A single turn carries every row of the set below to another of its rows. Some are shown first; where does it send the rows asked next?
Rep: [ 10.5  18.5  13.9   1.9  12.7  18.0  13.6 -19.3  16.1  -0.3  -6.4 -17.1
  -7.8  29.7   9.5  -4.9]
Bomo: [ 10.1  18.8  12.0   3.5   6.9  18.8  18.4 -20.5  19.6  -1.8  -2.6 -18.2
  -5.3  28.5   4.9  -1.7]
vom: [  9.4   9.9   7.3 -10.8 -16.9  21.5  -5.1   1.6  34.4   8.5 -22.2 -25.2
  -8.5   0.3  -6.1 -15.6]
Ruruk: [  9.7   6.6   6.0 -13.5   5.0  -6.7   3.7   3.5   3.2   7.5 -13.0 -22.6
   0.7  15.7 -24.9 -19.3]
nid: [  9.5  21.9  12.9   1.1  12.5  18.2  11.0 -18.4  18.0   0.1  -2.5 -16.5
  -9.2  28.6  10.1  -2.3]
nema: [  0.8  19.5   2.5  -1.1   0.7   3.6   1.2 -10.7  23.6   2.9 -26.8  -8.6
  -1.7 -21.5   7.8 -17.4]
zener: [  8.5  25.5  16.3 -18.6  10.1  -4.3  -3.3  11.1   0.9  -1.7  -8.1  -7.1
   2.1   4.5 -17.1  -4.8]
mem: [  6.4  17.1  23.5 -20.8   1.0  10.1  23.3  -5.3   6.7  -9.3   2.7   6.6
  10.7  15.7  -0.2 -19.8]
Ravid: [  0.9  10.1  -0.6   1.6  -7.3   5.9   4.9 -16.4  28.1   3.0 -28.1 -15.8
  -0.2 -18.3   3.4 -23.2]
gitu: [  0.9  18.8   2.4   0.8  -2.8   6.0   4.2  -8.8  22.9  -2.2 -25.4  -6.8
  -1.0 -24.1   7.3 -17.0]
Gif: [  1.8  16.5   1.4  -0.7  -9.2   5.9   9.7 -14.1  26.0  -2.5 -24.0 -10.7
  -0.1 -23.8   0.9 -19.4]
Tol: [ 11.2  25.6  15.8   3.1  13.2  18.0  11.8 -19.8  15.6  -1.4  -4.9 -12.4
  -9.6  26.7   8.4  -0.4]
Zam: [  6.4   4.4  18.6 -18.6  18.5   6.0   7.2  -9.1   3.0   4.9  -7.3  -0.2
   3.8  21.8   8.8 -31.3]
bober: [ 11.3  20.6  14.8 -12.7  -8.1  23.6 -16.2   4.1  29.3   9.1 -23.6 -14.9
 -10.8  -2.8   4.8 -13.9]
fen: [  7.6  22.7  14.1 -17.9  -0.2  -4.3   5.9  11.8   3.2  -4.9  -6.3  -9.5
   4.0   5.2 -26.1  -7.2]
zizu: [ 10.5  24.7  15.2   0.7   9.9  19.0  15.3 -19.2  14.4  -4.9  -2.7 -13.1
  -7.6  24.5   7.4   2.2]
mana: [ 11.0  19.7  11.7 -13.2 -23.0  23.8  -2.2   4.1  34.9   0.2 -19.3 -15.6
  -5.6  -5.1  -4.8  -8.3]
fika: [ 10.1  15.3   8.6  -9.2 -24.1  22.8   0.7   2.9  36.4   5.3 -21.9 -22.0
  -6.4  -1.3  -5.9 -13.0]
sela: [  8.5  15.9   9.4 -14.7  -3.0  -3.2  10.8   9.1   5.4  -0.6  -8.3 -16.4
   5.8   7.7 -29.5  -9.4]
sek: [  6.5   1.0  12.2 -15.3  12.6   4.6  15.1 -12.4   7.2   4.1  -9.3  -8.6
   4.5  25.5   3.8 -34.6]
ran: [  9.7  23.6  15.4 -11.4 -11.5  24.8 -13.1   5.9  28.5   3.1 -20.3 -13.2
  -8.1  -6.3   2.5 -11.2]
Nazog: [  5.6  11.3  20.2 -18.4  -1.6   9.7  28.1  -7.7   9.7  -9.1  -2.0   2.2
   8.5  18.8  -3.6 -23.3]
fipu: [ 10.5  20.9  11.0  -0.1   5.8  19.4  20.2 -19.2  17.9  -3.9  -2.6 -16.6
  -4.7  27.3   6.2  -0.6]
Novis: [  4.5  18.8  25.0 -23.1  11.1   7.6  13.7  -5.3   5.3  -5.9  -0.7   9.1
   4.4  12.7   7.5 -22.1]
Mela: [  0.0  13.6  -2.9  -0.7  -6.2   4.7  10.7 -12.6  27.9  -1.1 -26.0 -15.0
   0.7 -20.1   1.4 -18.6]
ker: [  9.4  21.5  14.6 -18.5  13.7  -4.1  -8.4  10.3  -0.2  -0.4  -8.3  -9.0
  -0.6   6.9 -15.0 -12.1]
nup: [  1.9  19.5   1.6  -1.0  -5.7   6.7   5.8 -10.9  24.6  -4.4 -24.3  -6.3
  -3.0 -24.6   3.8 -18.2]
Vina: [  9.2  21.7  15.6 -14.0 -16.6  24.0  -6.9   7.4  31.2  -1.1 -21.4 -14.5
  -4.9  -4.8  -1.0  -8.5]
sig: [ 11.0   8.6   8.7 -13.9  13.6  -8.6  -6.6   6.1   2.2   9.1 -16.4 -22.0
  -2.5  16.2 -19.0 -19.5]
pofe: [  8.6  14.1  11.9 -17.1  15.7  -6.1  -8.6   6.8   1.2   5.1 -13.8 -13.1
  -1.0   9.5 -14.9 -17.4]
vakor: [  2.1  13.6   1.6   0.6   1.2   4.2   1.0 -11.0  24.4   1.6 -27.7 -10.9
  -2.2 -19.8   9.1 -22.0]
Zite: [ 11.3   8.4  10.3  -8.9 -10.8  20.5 -12.4   0.5  33.3  12.4 -24.3 -22.8
  -9.6   4.4  -0.3 -17.9]
por: [ 10.3  15.7  12.9   4.0   9.2  16.0  16.1 -21.1  16.7  -2.9  -4.5 -20.4
  -7.1  30.4   6.0  -5.0]
Vuno: [  5.0  -0.3  13.5 -17.7   2.5   5.6  23.6  -9.8  10.7   4.6  -7.1  -7.6
   4.6  24.8  -2.7 -32.5]
Fuvi: [  8.1   3.4  13.6 -18.0  -2.7   7.3  27.7 -12.1  12.4  -4.5  -3.9  -5.5
   7.4  22.8  -6.2 -30.2]
mif: [  2.8  13.5  21.4 -18.1  18.4   6.4   8.3  -6.3   3.9  -0.8  -5.2   5.0
   5.1  16.9  13.0 -26.9]
fum: [  6.8  10.6   4.6 -15.7  -1.5  -4.6   8.8   4.2   7.6   3.7 -11.7 -20.1
   4.2  13.5 -28.6 -15.4]
Madas: [ 10.5  23.6  14.3   1.9   7.1  18.4  19.1 -17.7  16.8  -5.6  -2.7 -16.3
  -6.8  26.4   5.7   2.3]
tora: [  2.5  11.2  -3.3   2.2  -4.6   4.9   2.4 -13.3  27.0   4.5 -28.4 -12.7
  -1.9 -19.3   6.0 -25.9]
gabo: [ 11.7  12.1  12.4  -7.8  -6.2  22.2 -16.9   1.7  29.6  11.2 -28.2 -22.2
 -10.6  -0.9   5.2 -18.3]

mana -> Vina
Novis -> mif
Now find these:
pofe -> sig

A single turn carries every row of the set below to another of its rows. Some are shown first; where does it send the rows asked next?
Zoni: [  5.6   3.3   7.4 -19.4  -6.9  -9.5 -13.7  -4.8   5.5  -9.6  -4.2   4.5
  -3.2   7.1 -18.0  -8.5   8.4 -21.1  14.7  -0.7  15.7  -1.5  19.9  -8.0
 -16.8  -2.9 -11.7  -5.4   0.4  16.5  -4.5   7.4   5.4 -13.8   2.9   9.1
  -7.2  -3.3   3.3  10.1 -11.3  18.1  13.1  14.0 -13.2   7.3   8.5 -11.1
  -7.6   4.4  -2.6   6.7   8.7  13.6  -8.7   0.7   9.0  -0.7   9.2 -12.2
  -2.9  -7.8  -3.5   7.9  -5.7   2.0]
vozuz: [ 11.0  13.0  12.3  -9.3  -3.4 -16.0   4.2   6.8  10.9  -5.0  11.7   9.3
  -1.5  -4.8  -5.5   4.8  -8.3  -4.9  -4.2  10.5 -13.6 -18.5  -7.2 -12.8
 -11.7   9.8  -4.4   1.4 -19.2   6.8   3.9  -4.3  -3.9 -10.0   0.1   1.1
 -15.0 -11.5 -19.1  18.2  -3.9  20.1  -5.0   3.5   5.2  13.6   3.1  -4.4
 -10.2   4.7   3.7  -7.3  -7.4   1.5  22.1  14.1 -18.4  -7.4  23.7  -4.9
   2.9 -13.0 -16.8  -4.1  -4.4   8.4]
Danim: [ 10.1   4.5   4.3  -4.5   2.4   1.2   6.6  16.1   0.7 -32.5  11.2   1.6
  -7.0   3.5 -29.9  -8.8  -3.9  11.2   0.8  -0.1   3.5  -1.7  10.5  -5.3
 -10.4   5.6 -10.9   5.1  15.2  -3.1  -7.7  -9.8 -18.6 -17.1  11.5   3.0
  -7.2   8.7   3.0  13.9 -15.3  -5.2   7.6  -0.9  -6.2   3.8   1.1   3.1
  16.1   6.7 -24.0 -13.3 -16.9   8.0  -9.1   0.3 -13.7   8.6   2.6  -3.6
  -2.2  10.4  -4.4  -1.5  -4.7  16.5]
Kidon: [ 15.1   6.6   8.9 -18.3  -3.1 -10.3   4.9 -10.1   8.8 -28.5  -3.8   9.0
  -6.6  -1.8 -19.5 -10.6  11.7 -14.5  -2.6  11.5   9.9   6.1  23.5  -6.2
 -20.1  -4.7   5.8   3.4  -4.2  12.3  -4.0   1.3  11.4 -16.0  -0.2  -1.1
 -13.7  -3.8  -3.4  14.5 -13.9  12.8  13.7   3.4  -3.0  -1.5   8.5  -0.7
  -6.4  -4.2   0.8  -5.9   3.7  19.6  -5.9   3.4  -5.3   9.4   9.8  -1.3
 -15.1  -6.4  -2.8  -3.2 -11.8 -10.0]
kol: [ -3.2  -2.3  -6.9   4.1  10.3   1.8   1.8 -19.8 -12.0 -17.9   7.6   3.9
   3.9  12.4   4.0   8.4  -0.3  -8.4  -3.9  -4.0  -2.3  20.1  -1.1  37.0
  -4.2   9.3   6.6 -12.3   5.6  -5.0 -13.6  11.7  -2.0 -11.1 -13.6   3.7
   8.0  11.0   5.2   4.1   2.9  -3.0 -13.3  -7.6  16.4  -0.8  11.3  13.0
   2.6   1.9  -6.8  -9.9  -9.0  -6.0  -7.5  19.8   8.9   5.1 -18.2   4.1
  -9.8   2.6   2.6 -10.5  11.3  13.9]
mip: [  9.2  15.6  20.9   3.1   2.2  15.2  11.0  19.1  -0.8 -11.7   7.6  15.3
   2.5 -15.4   9.7   5.8 -16.9   6.3  -3.9   3.7 -13.2  -6.0 -14.6  -6.0
   6.2   3.8  -4.0 -18.8 -15.7  -4.0   3.5 -18.8  -1.8  17.5   4.3  -6.3
 -11.8  -4.4  -7.6  -4.8  10.6  -6.1  -2.6  -9.3   1.6  17.9 -32.7  -0.6
  -3.7   4.1   2.4 -15.1   3.2  -9.4  -3.0  -2.8  -7.9  -0.4  18.5  -9.3
   8.9  -2.1  -8.1   0.4 -18.6  -3.5]
pife: [  5.9  10.1  21.5   1.0   0.3  -2.1  -3.9  14.7  -6.6  15.8   6.9  11.9
   2.3   0.1   7.5   0.3 -18.1   2.9   0.0   0.6  -2.6 -19.5 -17.2 -17.5
   4.4   2.4  -6.6 -14.4 -19.4   2.5  -9.6 -16.0 -10.0  11.0  -2.8   2.7
  -7.8  -1.6  -6.8   1.8   7.2  -6.4 -13.7   4.4  -3.7  18.7 -27.9 -11.7
   3.5  13.3  -4.8   0.2   8.7 -17.7  -5.0   5.3  -4.9  -4.1  16.0   1.4
   9.3  -4.7 -13.1   4.2 -10.1   3.2]
Vum: [ 21.6  11.4  18.7  12.4   6.7  -4.7  -1.9  -7.0  -4.9   7.0  -7.1  18.3
   4.7  -3.8   1.7  -0.8  -6.9   1.8 -21.1  -5.6  14.9 -13.4  -9.3 -12.3
  10.7  -4.8  -2.6 -10.3 -12.0  -9.0 -10.1   0.3  21.2  14.6  -6.8   0.3
  10.3  12.6  -3.7   2.5  -7.8 -13.1 -14.7  -6.5   1.3   7.5 -15.2  -6.4
  -2.1  11.7  -4.2  -5.5   5.7  -4.3 -22.5  13.9  -5.1  -7.5   2.7  17.5
  -4.9   7.5 -10.9   4.8  -8.3 -13.9]
berot: [ 11.2  18.4   9.5   7.5  -7.7   6.3   6.2   2.1  -1.0  -1.3  -0.4   6.7
   7.6   0.2  22.1   0.8 -12.5   1.5  -4.6 -11.3  12.3  -5.5  -7.9  -5.6
  12.2   6.2  -4.5 -22.4  -1.9  -2.8 -17.3  -4.4  19.8  21.9  -0.7   9.8
   7.6  12.2  -3.2  -7.5  -2.3  -8.1  -4.3  -9.8  -6.9  21.3 -13.0   9.5
  -1.3  10.6   9.6  -3.8  16.8   2.5 -23.6  -2.5   4.0 -14.1  16.8  -2.0
   2.4   8.4  -6.9   6.5 -16.2 -10.7]
kuge: [ 23.4  16.5  22.1   6.0  12.7  -7.9  10.2  10.2   3.4  -1.8   5.5   9.1
   4.0 -13.0   6.4   4.6 -14.5  10.4  -5.2   7.9 -16.2 -21.5 -23.0 -11.8
   7.0  -4.7   8.1  -9.1 -12.0  -5.9  -9.4 -20.9  -8.0   2.0   0.1  -8.4
 -10.5   1.4 -10.0  10.1   0.7  -6.6  -6.2  -3.1  -3.4  12.3 -17.0 -11.5
  -4.1   0.3   5.2  -7.4   8.7  -4.0  -3.9   4.5 -19.4  12.1  10.7   5.0
   5.2   0.2 -15.5  -1.0  -9.1  -1.1]
vis: [  8.4   0.8 -11.7  15.3   1.1  10.7 -10.5 -15.0  -8.6 -15.3   9.8   1.8
   1.2  13.5  -4.6  -1.6  -0.2 -11.7   5.7 -16.7  -7.5  10.4  -6.2  27.1
  -1.5  -8.6  -8.0   9.5   5.1  -1.7  -7.6  28.0  15.3   9.1 -11.6   4.3
  25.9   1.8   6.4   1.8   7.4   0.2 -13.7 -16.9   8.3  -6.2   2.2   5.9
  -9.7   7.4   3.0   3.2 -11.5  -5.5 -11.9   8.0  -1.8  -4.7  -7.6   4.1
  -8.6  -5.7  -3.1  -5.4   2.9   1.6]
toked: [ -2.8   0.9  15.9 -10.4   2.6   2.0   0.9   9.9   4.8  -6.9   5.7  19.5
  -1.5 -23.0  -6.4   5.3  -7.0 -11.7  -4.5  11.5 -16.5  -3.7  -4.1   2.9
 -14.4   2.9   6.9  -3.9 -22.8   0.7  16.4 -17.3  -0.4  -4.3  -2.0 -13.9
 -18.9  -7.9  -7.0   8.5   3.9  14.9   3.1   4.9  17.4   8.4 -10.4  -5.5
 -12.5  -2.7  -2.3  -6.2  -5.8  -2.2  19.6   6.3 -18.0  -1.4  10.8 -13.0
   6.2 -19.3  -7.2  -9.9 -13.1   4.7]
Vemig: [ 13.7  13.5  17.8   9.5  14.9   4.7   4.6  -1.5  -2.9  -2.2  -6.9  13.3
   8.7 -18.3  20.7   3.8  -5.9  -2.6  -9.5   3.3   4.7   4.0  -9.9   5.8
  16.0  -6.3   9.5 -19.1   0.8 -14.7  -9.6 -18.4  17.0  11.1  -5.2  -5.7
   0.4  17.8   1.2  -7.3  -5.4 -16.2  -0.3  -2.9   1.0   9.9 -15.0  -3.3
  -7.6   0.8   1.6  -6.1  18.6  -0.8 -25.1   0.8  -5.6   3.6  -7.6  -8.0
  -6.5   7.6  -2.9   4.5  -6.5 -13.6]
lisi: [  2.3  -4.7 -14.3   7.8  14.9   2.2  -2.4 -22.8 -20.2 -17.0   6.3   2.0
   2.0  12.6   9.6   8.4   5.2 -14.3   3.6  -3.0   1.6  15.2   0.9  35.0
   0.8   1.0   4.8 -10.4   3.4  -0.8 -14.7  13.9   6.3  -4.8  -9.8   5.1
  11.8   5.8   6.5   3.3   7.9   3.2 -16.2  -7.5   6.8  -4.1   1.7   6.5
  -5.7   8.0   3.1  -6.5   3.1  -8.4  -7.6  14.2   7.1   9.0 -16.1   5.7
 -12.4   1.5   0.4  -5.8  12.2   5.3]
puse: [  8.4   5.6 -15.0  12.5  -7.8   4.4   5.6 -16.5 -18.6 -11.6  17.6  -2.1
  -2.7  16.5  10.4   1.4   6.2 -13.1   6.1 -15.3   0.5   8.1   1.6  31.8
  -6.8   9.1   3.7   3.0   6.3   1.0 -13.2   3.9  11.8  -6.2  -4.2   8.4
  20.3   6.5  -4.8  -0.4  12.8  -4.8 -13.7 -16.7   6.0  -2.7   8.2  18.0
  -3.9   0.4  15.5  -0.5   2.0  -3.0 -14.3  -1.9  -7.0  -0.7  -5.0  -1.5
 -20.7  -2.3  -1.1 -14.9  -1.1   0.2]
Dugi: [-10.7  -1.0   2.9  -5.7   4.9   9.9   6.1  12.5   7.7 -35.0   5.0  18.1
   1.2   1.7 -26.3  -6.4  -0.3   5.1  11.6   5.0   2.5   9.2  12.8   0.8
 -14.3  13.0  -4.7   8.7   9.4  -1.4 -19.1 -15.7 -17.6  -5.5   1.7  -5.1
  -8.3  -2.7   8.3   4.6 -13.8  -8.2  -3.0   2.5   3.8  10.5  -4.1   2.0
  18.5  -7.5 -29.5  -6.9 -11.9  -7.9  -9.0  -9.1  -9.2  -5.1  11.3  -9.9
  -3.1   1.9   5.1   1.2  -7.8   5.6]
Bevib: [ -5.7  -7.3   0.5  -4.2  -1.6   6.8  -1.8  10.0  -1.7 -19.6  -0.2  10.7
   1.1  10.9 -29.3  -4.2  -4.1   5.1  15.3  -9.1   3.6 -13.2  11.1  -1.7
 -13.9  11.9  -0.8   0.9   9.1   2.3 -15.5 -18.5 -21.1 -12.8  10.9  -0.6
  -1.5   6.3  21.1   8.9 -11.3  -0.3   6.2   5.9  -4.0  13.1   1.8   1.1
  17.4   4.7 -17.9   6.7  -5.1   4.7  -6.6 -12.8  -4.5   5.8   5.0   2.8
  13.8   7.5   0.5  -0.4 -12.2  17.1]
mopi: [  0.0   4.6 -10.3  11.4 -12.8   8.3   5.9 -13.2  -9.7  -5.2  14.2  -0.5
   0.8  18.1   6.6   2.3  -1.0  -7.1   7.9 -20.8  -3.3  11.6  -0.8  30.2
 -12.4  18.9   5.7  -0.5  12.8  -0.9 -11.0  -2.3   6.4 -11.2  -5.2   5.7
  19.1  11.2  -1.0  -0.3   7.7  -5.3 -14.6 -17.2  13.7   4.1  17.1  19.5
   0.9  -9.0   6.6  -0.8 -10.8  -2.6 -12.9  -0.5  -0.8  -3.9  -4.7  -2.6
 -12.9   0.1   3.5 -19.0   1.7   8.2]
Lika: [ -8.5   7.7  10.3 -14.9  -8.0   1.0  -4.9  14.6   0.9   8.2   9.7   0.2
  -4.1  -7.2  10.2  -1.1 -15.1 -11.3  11.0   4.4 -13.7  -5.5  -6.2  -5.8
 -10.2   7.9  -3.0  -9.8 -10.6  10.4  10.8 -17.1  -6.2  -6.0   1.9   4.9
 -17.5  -3.8  -4.6   6.5   2.0  22.9   5.7   9.6   1.6  16.7  -6.6  -4.2
  -8.6   9.7   3.4  -0.4   2.4  -0.1  21.4   5.9  -8.9  -2.7  17.3 -22.5
  11.4 -13.6 -10.7  -4.7  -4.3  14.7]
peb: [  8.3   0.9  -7.1  12.9  -3.7  10.7 -12.1 -11.6  -1.0 -11.4   7.8   3.4
   5.4  16.8 -10.3   2.9  -8.7  -6.6   0.4 -18.6 -11.3   8.3  -3.8  24.2
  -1.6   0.5  -8.9   7.2   8.6  -4.6  -5.7  23.6   6.5  -0.8 -11.3   7.5
  24.3   7.1   7.9   3.2   1.9  -1.3 -10.7 -16.7  14.3   0.5  14.6  10.6
  -4.5   3.9  -2.0   3.4 -25.6  -2.8  -9.6  13.4   3.1  -5.4 -11.3   4.6
  -3.3  -1.9  -0.5  -6.0   7.9  10.7]
Vodul: [ -5.6   5.6  12.0 -18.3  -7.3  10.4  -3.4  -7.5   2.4 -21.6  -9.1  15.0
  -6.1  -1.0 -17.7 -12.8  10.5 -20.6  11.0   1.8   7.0  15.4  22.0   0.2
 -23.0   0.4  -7.3   0.5   0.1  12.4  12.8  -6.1  14.7  -6.3   7.2  -1.8
  -6.4  -7.5   7.4  -2.7  -6.4  10.2  16.2   6.2   1.4   0.3  -2.3  -4.8
  -8.4  -4.3  -4.3   0.5   7.9  11.1  -6.8  -6.1   0.2  -3.7  11.8 -20.8
  -8.2  -6.7   4.8  -2.1 -16.7 -10.6]

Vemig -> Vum
lisi -> vis
Now find these:
kol -> peb
kuge -> pife
Kidon -> Zoni
toked -> vozuz
Danim -> Bevib

